In the data rows, 128 means zero.
Some points, one per row:
192,137,167,170,84,117,170,164,118,159,124,170,183,134,87,122
214,138,166,165,65,92,194,165,118,160,137,105,178,67,46,163
130,150,131,55,170,128,106,123,159,84,129,86,96,114,204,162
51,95,105,188,111,170,132,94,122,187,125,224,151,186,86,40
164,160,169,68,167,117,113,149,135,69,138,75,100,104,197,179
55,101,86,186,124,156,115,96,125,170,120,173,138,141,85,79
171,154,143,90,150,114,136,149,124,90,135,97,103,125,176,156
69,98,77,107,151,148,89,104,133,105,124,131,89,165,140,99
95,103,123,137,119,139,122,126,135,145,127,168,129,149,107,95
213,162,165,130,102,91,186,174,127,124,121,92,171,69,123,184
150,128,112,127,112,119,148,130,139,129,132,120,141,110,106,129
73,113,105,47,187,128,79,85,165,94,143,118,43,138,180,102
47,100,104,116,172,151,70,90,145,126,139,150,66,171,150,81
222,149,154,177,78,104,201,178,103,155,112,114,199,83,78,159
82,126,145,123,150,135,102,113,132,133,140,138,110,134,132,119
137,131,126,70,155,109,120,121,147,99,135,101,90,105,155,132
184,138,148,195,75,114,180,155,98,170,113,128,196,91,65,159
68,89,119,164,131,162,91,99,127,157,129,185,115,178,103,73
154,143,138,21,164,113,107,122,147,80,130,70,64,120,201,166
30,101,103,73,206,159,41,77,156,109,145,143,34,198,189,76
194,171,169,25,157,87,139,148,164,71,143,53,105,63,201,193
117,122,120,113,134,119,142,122,126,121,129,126,91,120,140,116
126,142,129,124,158,130,113,131,128,114,131,112,102,113,159,133
165,157,147,65,163,116,112,156,134,75,134,75,106,130,213,182
221,152,159,206,58,102,207,190,86,159,108,114,204,77,68,171
74,105,99,199,132,164,116,118,107,167,126,187,131,173,86,68
156,155,147,68,164,103,129,139,149,82,132,68,96,81,192,180
38,110,113,92,181,153,66,70,164,121,149,158,70,161,180,82
199,149,124,109,122,108,158,156,127,99,109,98,137,104,151,161
149,157,152,60,172,109,117,138,146,89,146,63,82,89,191,164
73,111,102,140,144,156,100,106,137,147,128,162,107,159,130,82
141,134,152,152,118,119,150,150,134,135,133,137,146,102,108,131
189,144,167,136,96,112,145,156,123,145,121,108,170,104,110,168
181,162,142,57,156,98,141,154,143,72,133,55,108,88,191,186
86,125,128,53,175,129,93,106,171,95,140,110,69,124,180,120
84,116,104,51,181,133,80,97,174,84,142,104,73,138,176,125
136,118,109,149,131,127,131,126,116,143,111,147,124,141,119,104
112,118,110,123,123,126,123,114,115,122,138,132,110,144,114,116
127,148,169,91,153,117,109,134,136,107,141,92,105,112,165,162
115,117,136,142,124,129,125,127,136,144,135,147,141,134,113,111
174,142,153,132,111,115,158,148,115,142,119,126,150,126,124,148
42,101,131,108,137,152,93,92,124,123,139,160,91,165,133,95
160,125,127,191,74,117,191,155,104,166,119,147,167,96,62,118
82,90,111,164,105,137,123,102,131,178,145,163,122,143,55,82
35,84,95,151,124,164,92,84,124,149,128,183,100,174,99,63
191,130,136,163,68,108,189,164,109,143,117,111,179,85,78,151
Here are 16 more points, each followed by its number:
61,110,89,158,139,154,108,100,126,146,124,155,113,152,122,83 0
161,148,165,67,145,115,100,131,138,94,140,81,120,130,162,169 1
37,101,102,86,180,144,68,76,145,102,138,134,54,165,166,105 2
111,134,114,153,131,142,120,124,129,127,127,152,137,135,136,109 3
67,94,108,217,94,161,140,120,109,201,117,228,157,170,55,39 4
132,126,97,209,73,134,177,135,107,161,109,172,193,122,78,108 5
188,155,193,135,88,103,145,141,121,130,137,109,187,104,93,188 6
159,140,121,61,161,109,149,148,141,74,123,111,95,111,184,143 7
65,119,121,95,174,158,61,101,156,117,128,130,103,165,172,121 8
57,99,104,117,162,151,72,89,151,128,131,168,90,169,144,80 9
78,108,108,138,131,156,89,97,136,143,110,159,139,169,120,112 10
152,133,134,208,82,124,157,150,104,165,141,127,182,104,61,136 11
131,126,155,135,119,121,122,127,126,140,141,117,131,119,101,144 12
182,151,158,82,162,108,126,158,128,88,129,78,99,100,187,167 13
101,110,129,130,122,135,103,114,139,144,127,148,128,153,117,109 14
125,135,155,48,164,126,77,114,147,79,140,83,95,140,182,169 15
Which of these numbered points is nearest to each point below, ignoring the 2 directions in which the first points spread most? Its number follows each.
71,102,98,208,113,154,114,109,112,170,142,161,138,156,69,79 > 11
187,154,126,142,103,106,177,151,114,114,114,111,171,97,132,158 > 5
45,111,76,147,134,156,103,71,132,134,130,171,116,154,122,79 > 5
186,152,161,94,121,93,156,160,130,87,136,79,126,77,154,185 > 2
203,157,161,124,116,99,165,170,132,115,127,88,169,81,128,174 > 9
64,93,83,144,140,148,110,104,123,135,120,177,89,169,124,62 > 7
171,145,144,76,135,103,134,153,136,77,133,56,112,92,160,184 > 2
140,126,144,194,83,128,163,133,117,188,131,147,188,114,51,126 > 12
117,113,106,194,94,153,135,118,117,173,103,169,195,149,71,118 > 10
53,95,102,127,149,154,88,93,140,138,131,176,88,170,127,71 > 9
159,163,155,76,161,117,114,147,130,94,130,87,113,119,191,177 > 8
146,159,136,74,174,123,115,137,146,73,136,93,104,115,209,157 > 3
39,102,88,92,172,151,65,82,147,100,140,141,69,176,165,92 > 2
134,139,138,108,138,121,115,124,112,96,131,94,124,128,147,162 > 2
193,157,138,40,159,102,133,154,140,53,111,71,92,109,208,178 > 7
175,142,147,132,124,116,142,152,111,130,129,101,138,122,132,156 > 13
109,128,105,184,119,150,134,129,118,148,120,167,158,148,118,100 > 3
184,153,178,77,138,100,125,162,137,96,127,59,111,93,156,203 > 12
192,149,130,50,149,95,138,142,138,77,124,74,90,98,193,164 > 7
189,163,166,85,129,97,148,155,137,94,124,78,133,73,174,180 > 9
96,117,92,180,111,141,141,112,120,164,120,147,150,117,91,113 > 0
105,120,125,132,132,138,110,111,119,120,131,135,123,149,126,128 > 2
180,142,151,196,83,115,165,162,107,146,133,110,188,105,78,160 > 11
67,123,121,89,171,143,83,83,159,120,140,142,82,144,184,104 > 9
187,162,166,58,142,94,150,165,140,84,132,71,111,79,187,181 > 4
160,141,135,168,119,127,157,154,105,148,129,131,149,118,105,127 > 13
120,124,128,145,147,132,114,126,125,133,130,136,115,130,141,118 > 13
77,104,125,140,132,155,87,102,135,150,131,166,110,171,113,90 > 14
187,144,154,142,81,106,161,145,104,133,119,98,183,108,97,178 > 15
109,141,121,65,185,134,91,123,132,77,147,111,69,154,200,121 > 13
193,149,176,90,124,94,142,166,122,102,125,71,127,98,144,194 > 12
80,106,106,136,133,137,115,108,123,139,137,157,111,161,117,90 > 2
